In the data rows, 128 means zero.
The table, row by row:
c(88, 201, 94, 183, 151, 191, 139, 210, 120, 74, 137, 206, 91, 169, 140, 173, 80, 77, 114,
  188, 129, 205, 71, 119)
c(134, 135, 125, 136, 139, 112, 135, 114, 103, 166, 103, 118, 115, 134, 108, 134, 113, 171, 141,
  98, 130, 125, 125, 169)
c(136, 130, 132, 129, 128, 104, 132, 117, 100, 163, 117, 109, 124, 149, 102, 126, 143, 171, 119,
  118, 116, 118, 117, 157)
c(120, 133, 121, 136, 131, 109, 115, 107, 84, 164, 108, 101, 115, 127, 104, 141, 114, 174, 113,
  103, 131, 116, 114, 173)
c(138, 129, 133, 115, 139, 116, 124, 99, 109, 165, 111, 124, 121, 133, 108, 155, 119, 159, 112,
  116, 128, 124, 106, 165)
c(153, 91, 150, 92, 112, 95, 113, 112, 167, 134, 126, 88, 167, 82, 159, 72, 149, 87, 142,
  96, 148, 81, 170, 85)
c(133, 113, 139, 135, 144, 129, 117, 111, 104, 175, 103, 112, 111, 136, 116, 154, 107, 153, 147,
  114, 112, 128, 133, 163)
c(152, 87, 146, 78, 107, 102, 119, 116, 170, 131, 127, 99, 169, 83, 178, 67, 160, 88, 148,
  99, 121, 97, 163, 61)
c(127, 112, 127, 125, 130, 118, 114, 109, 117, 172, 112, 114, 108, 133, 103, 135, 131, 164, 123,
  134, 101, 108, 125, 157)
c(150, 79, 163, 89, 115, 123, 121, 114, 170, 106, 147, 93, 170, 88, 159, 67, 164, 82, 137,
  85, 148, 100, 165, 61)
c(134, 132, 130, 116, 150, 110, 118, 96, 117, 164, 123, 110, 121, 141, 97, 140, 120, 169, 111,
  121, 126, 99, 141, 149)
c(130, 127, 133, 128, 122, 119, 134, 115, 103, 174, 115, 128, 106, 145, 99, 165, 111, 171, 128,
  106, 114, 124, 144, 146)
c(140, 146, 133, 120, 141, 109, 133, 108, 103, 168, 122, 106, 112, 141, 113, 143, 123, 158, 112,
  123, 118, 117, 149, 162)
c(122, 129, 113, 139, 140, 98, 122, 107, 97, 174, 128, 112, 109, 137, 91, 142, 112, 179, 117,
  119, 123, 118, 134, 161)
c(122, 117, 130, 118, 115, 104, 134, 112, 107, 159, 125, 134, 131, 130, 124, 141, 114, 175, 119,
  112, 135, 115, 126, 172)
c(130, 129, 121, 143, 141, 98, 133, 129, 102, 168, 114, 112, 132, 140, 104, 121, 128, 160, 114,
  113, 133, 119, 114, 164)
c(156, 91, 148, 96, 107, 104, 126, 107, 172, 97, 152, 94, 163, 70, 158, 61, 151, 80, 149,
  102, 141, 75, 174, 74)
c(94, 152, 100, 154, 121, 203, 134, 217, 204, 6, 166, 202, 141, 118, 196, 109, 129, 12, 126,
  187, 131, 175, 99, 22)
c(129, 114, 130, 113, 133, 108, 129, 111, 108, 165, 125, 115, 131, 152, 102, 141, 145, 176, 114,
  104, 126, 116, 125, 149)
c(137, 132, 119, 145, 132, 112, 114, 120, 116, 170, 126, 116, 113, 129, 99, 129, 137, 177, 120,
  115, 126, 128, 138, 160)
c(82, 189, 84, 187, 137, 203, 147, 206, 123, 69, 129, 197, 84, 173, 132, 183, 93, 67, 122,
  213, 110, 198, 66, 110)
c(153, 90, 149, 82, 110, 91, 110, 101, 141, 109, 136, 103, 148, 94, 161, 70, 161, 95, 144,
  105, 142, 92, 167, 79)
c(134, 118, 133, 118, 127, 110, 117, 102, 104, 155, 114, 114, 139, 139, 105, 162, 139, 175, 110,
  119, 131, 103, 131, 174)
c(131, 106, 137, 134, 145, 118, 119, 101, 113, 152, 118, 119, 126, 125, 104, 136, 109, 161, 111,
  128, 132, 120, 149, 168)
c(122, 113, 120, 123, 137, 87, 144, 96, 90, 162, 123, 115, 126, 146, 92, 121, 110, 172, 115,
  120, 143, 118, 125, 170)
c(144, 124, 134, 132, 131, 122, 139, 112, 109, 156, 115, 107, 99, 136, 93, 144, 137, 164, 105,
  110, 135, 112, 132, 161)
c(137, 123, 141, 115, 134, 130, 142, 118, 110, 162, 137, 120, 113, 126, 102, 133, 133, 162, 123,
  121, 123, 111, 140, 146)
c(138, 140, 138, 128, 133, 113, 128, 104, 103, 152, 119, 121, 124, 116, 107, 142, 126, 170, 124,
  128, 128, 128, 127, 156)
c(99, 193, 95, 181, 149, 206, 156, 206, 149, 43, 140, 196, 67, 170, 130, 185, 79, 78, 134,
  186, 111, 210, 89, 133)
c(145, 81, 150, 80, 106, 116, 101, 107, 173, 110, 131, 111, 178, 76, 173, 78, 169, 92, 142,
  106, 135, 104, 152, 73)
c(140, 118, 126, 119, 132, 93, 138, 102, 96, 159, 121, 103, 125, 129, 112, 133, 122, 170, 121,
  115, 132, 120, 131, 167)
c(157, 73, 164, 79, 114, 123, 110, 91, 169, 118, 166, 104, 171, 89, 179, 71, 177, 90, 147,
  101, 150, 94, 173, 71)
c(91, 195, 91, 191, 159, 195, 138, 199, 141, 67, 129, 201, 98, 180, 117, 196, 93, 87, 132,
  207, 110, 209, 84, 123)
c(82, 195, 76, 200, 151, 200, 167, 196, 131, 60, 142, 208, 87, 158, 145, 171, 73, 91, 131,
  202, 108, 208, 75, 120)
c(98, 187, 91, 180, 140, 211, 157, 197, 123, 68, 142, 205, 82, 174, 115, 180, 96, 89, 144,
  206, 114, 199, 77, 124)
c(139, 92, 168, 84, 87, 108, 108, 101, 165, 109, 147, 88, 179, 68, 170, 84, 171, 88, 130,
  100, 133, 96, 157, 96)
c(130, 136, 138, 124, 111, 106, 139, 128, 114, 174, 107, 110, 131, 152, 113, 143, 108, 172, 120,
  110, 128, 118, 132, 160)
c(145, 92, 149, 89, 110, 115, 109, 96, 167, 109, 149, 110, 178, 82, 176, 60, 164, 87, 150,
  90, 149, 85, 157, 60)
c(157, 83, 164, 84, 111, 113, 117, 104, 166, 108, 142, 84, 187, 61, 171, 89, 196, 86, 144,
  104, 156, 97, 158, 92)
c(150, 97, 160, 102, 109, 102, 108, 118, 169, 107, 132, 111, 170, 82, 169, 55, 177, 93, 157,
  92, 135, 95, 163, 68)
c(110, 146, 102, 140, 130, 196, 137, 220, 204, 0, 148, 194, 134, 125, 197, 110, 143, 13, 157,
  180, 119, 179, 110, 17)
c(123, 130, 114, 140, 127, 121, 130, 102, 104, 151, 131, 114, 130, 139, 118, 147, 121, 160, 112,
  121, 125, 127, 133, 168)
c(114, 143, 139, 132, 113, 102, 129, 106, 108, 143, 117, 112, 124, 131, 97, 134, 127, 171, 135,
  95, 133, 108, 125, 162)
c(91, 182, 78, 199, 144, 201, 146, 226, 124, 55, 132, 194, 96, 191, 129, 171, 100, 79, 117,
  206, 125, 199, 92, 117)
c(122, 112, 140, 120, 137, 103, 115, 118, 105, 158, 122, 110, 119, 148, 106, 147, 119, 178, 128,
  130, 134, 121, 129, 166)
c(140, 105, 140, 110, 128, 117, 125, 99, 100, 164, 137, 105, 120, 144, 98, 142, 111, 170, 122,
  106, 130, 135, 111, 170)
c(145, 91, 161, 83, 94, 96, 124, 94, 170, 122, 132, 93, 157, 68, 173, 62, 165, 78, 153,
  90, 141, 90, 163, 78)
c(94, 200, 65, 197, 147, 199, 129, 189, 118, 66, 110, 213, 102, 175, 133, 181, 101, 85, 117,
  211, 104, 195, 71, 113)
c(131, 138, 135, 127, 120, 109, 142, 100, 109, 172, 118, 119, 127, 140, 95, 126, 101, 167, 121,
  117, 121, 115, 120, 160)
Behind each row are 2 hidden switches, each 1 (on) or 0 (off), listed from the one that spreads the rows most. Each one is on in under half of the rows of the table.
Rows drawn again from the table, each followed by whether each switch is on (1) or off (0), in that order:
c(114, 143, 139, 132, 113, 102, 129, 106, 108, 143, 117, 112, 124, 131, 97, 134, 127, 171, 135,
  95, 133, 108, 125, 162) 0 0
c(120, 133, 121, 136, 131, 109, 115, 107, 84, 164, 108, 101, 115, 127, 104, 141, 114, 174, 113,
  103, 131, 116, 114, 173) 0 0
c(145, 81, 150, 80, 106, 116, 101, 107, 173, 110, 131, 111, 178, 76, 173, 78, 169, 92, 142,
  106, 135, 104, 152, 73) 0 1
c(98, 187, 91, 180, 140, 211, 157, 197, 123, 68, 142, 205, 82, 174, 115, 180, 96, 89, 144,
  206, 114, 199, 77, 124) 1 0
c(82, 189, 84, 187, 137, 203, 147, 206, 123, 69, 129, 197, 84, 173, 132, 183, 93, 67, 122,
  213, 110, 198, 66, 110) 1 0
c(157, 73, 164, 79, 114, 123, 110, 91, 169, 118, 166, 104, 171, 89, 179, 71, 177, 90, 147,
  101, 150, 94, 173, 71) 0 1
c(156, 91, 148, 96, 107, 104, 126, 107, 172, 97, 152, 94, 163, 70, 158, 61, 151, 80, 149,
  102, 141, 75, 174, 74) 0 1
c(133, 113, 139, 135, 144, 129, 117, 111, 104, 175, 103, 112, 111, 136, 116, 154, 107, 153, 147,
  114, 112, 128, 133, 163) 0 0
c(122, 129, 113, 139, 140, 98, 122, 107, 97, 174, 128, 112, 109, 137, 91, 142, 112, 179, 117,
  119, 123, 118, 134, 161) 0 0
c(99, 193, 95, 181, 149, 206, 156, 206, 149, 43, 140, 196, 67, 170, 130, 185, 79, 78, 134,
  186, 111, 210, 89, 133) 1 0
c(122, 112, 140, 120, 137, 103, 115, 118, 105, 158, 122, 110, 119, 148, 106, 147, 119, 178, 128,
  130, 134, 121, 129, 166) 0 0
c(140, 146, 133, 120, 141, 109, 133, 108, 103, 168, 122, 106, 112, 141, 113, 143, 123, 158, 112,
  123, 118, 117, 149, 162) 0 0
c(153, 91, 150, 92, 112, 95, 113, 112, 167, 134, 126, 88, 167, 82, 159, 72, 149, 87, 142,
  96, 148, 81, 170, 85) 0 1
c(88, 201, 94, 183, 151, 191, 139, 210, 120, 74, 137, 206, 91, 169, 140, 173, 80, 77, 114,
  188, 129, 205, 71, 119) 1 0
c(91, 195, 91, 191, 159, 195, 138, 199, 141, 67, 129, 201, 98, 180, 117, 196, 93, 87, 132,
  207, 110, 209, 84, 123) 1 0
c(140, 118, 126, 119, 132, 93, 138, 102, 96, 159, 121, 103, 125, 129, 112, 133, 122, 170, 121,
  115, 132, 120, 131, 167) 0 0
c(130, 136, 138, 124, 111, 106, 139, 128, 114, 174, 107, 110, 131, 152, 113, 143, 108, 172, 120,
  110, 128, 118, 132, 160) 0 0
c(94, 200, 65, 197, 147, 199, 129, 189, 118, 66, 110, 213, 102, 175, 133, 181, 101, 85, 117,
  211, 104, 195, 71, 113) 1 0
c(134, 132, 130, 116, 150, 110, 118, 96, 117, 164, 123, 110, 121, 141, 97, 140, 120, 169, 111,
  121, 126, 99, 141, 149) 0 0
c(144, 124, 134, 132, 131, 122, 139, 112, 109, 156, 115, 107, 99, 136, 93, 144, 137, 164, 105,
  110, 135, 112, 132, 161) 0 0
c(134, 118, 133, 118, 127, 110, 117, 102, 104, 155, 114, 114, 139, 139, 105, 162, 139, 175, 110,
  119, 131, 103, 131, 174) 0 0
c(122, 113, 120, 123, 137, 87, 144, 96, 90, 162, 123, 115, 126, 146, 92, 121, 110, 172, 115,
  120, 143, 118, 125, 170) 0 0
c(150, 97, 160, 102, 109, 102, 108, 118, 169, 107, 132, 111, 170, 82, 169, 55, 177, 93, 157,
  92, 135, 95, 163, 68) 0 1
c(131, 138, 135, 127, 120, 109, 142, 100, 109, 172, 118, 119, 127, 140, 95, 126, 101, 167, 121,
  117, 121, 115, 120, 160) 0 0
c(150, 79, 163, 89, 115, 123, 121, 114, 170, 106, 147, 93, 170, 88, 159, 67, 164, 82, 137,
  85, 148, 100, 165, 61) 0 1
c(110, 146, 102, 140, 130, 196, 137, 220, 204, 0, 148, 194, 134, 125, 197, 110, 143, 13, 157,
  180, 119, 179, 110, 17) 1 1
c(152, 87, 146, 78, 107, 102, 119, 116, 170, 131, 127, 99, 169, 83, 178, 67, 160, 88, 148,
  99, 121, 97, 163, 61) 0 1
c(157, 83, 164, 84, 111, 113, 117, 104, 166, 108, 142, 84, 187, 61, 171, 89, 196, 86, 144,
  104, 156, 97, 158, 92) 0 1
c(122, 117, 130, 118, 115, 104, 134, 112, 107, 159, 125, 134, 131, 130, 124, 141, 114, 175, 119,
  112, 135, 115, 126, 172) 0 0
c(137, 123, 141, 115, 134, 130, 142, 118, 110, 162, 137, 120, 113, 126, 102, 133, 133, 162, 123,
  121, 123, 111, 140, 146) 0 0
c(129, 114, 130, 113, 133, 108, 129, 111, 108, 165, 125, 115, 131, 152, 102, 141, 145, 176, 114,
  104, 126, 116, 125, 149) 0 0
c(137, 132, 119, 145, 132, 112, 114, 120, 116, 170, 126, 116, 113, 129, 99, 129, 137, 177, 120,
  115, 126, 128, 138, 160) 0 0
c(94, 152, 100, 154, 121, 203, 134, 217, 204, 6, 166, 202, 141, 118, 196, 109, 129, 12, 126,
  187, 131, 175, 99, 22) 1 1
c(140, 105, 140, 110, 128, 117, 125, 99, 100, 164, 137, 105, 120, 144, 98, 142, 111, 170, 122,
  106, 130, 135, 111, 170) 0 0
c(91, 182, 78, 199, 144, 201, 146, 226, 124, 55, 132, 194, 96, 191, 129, 171, 100, 79, 117,
  206, 125, 199, 92, 117) 1 0
c(145, 91, 161, 83, 94, 96, 124, 94, 170, 122, 132, 93, 157, 68, 173, 62, 165, 78, 153,
  90, 141, 90, 163, 78) 0 1
c(134, 135, 125, 136, 139, 112, 135, 114, 103, 166, 103, 118, 115, 134, 108, 134, 113, 171, 141,
  98, 130, 125, 125, 169) 0 0
c(130, 129, 121, 143, 141, 98, 133, 129, 102, 168, 114, 112, 132, 140, 104, 121, 128, 160, 114,
  113, 133, 119, 114, 164) 0 0
c(138, 129, 133, 115, 139, 116, 124, 99, 109, 165, 111, 124, 121, 133, 108, 155, 119, 159, 112,
  116, 128, 124, 106, 165) 0 0
c(138, 140, 138, 128, 133, 113, 128, 104, 103, 152, 119, 121, 124, 116, 107, 142, 126, 170, 124,
  128, 128, 128, 127, 156) 0 0
c(131, 106, 137, 134, 145, 118, 119, 101, 113, 152, 118, 119, 126, 125, 104, 136, 109, 161, 111,
  128, 132, 120, 149, 168) 0 0
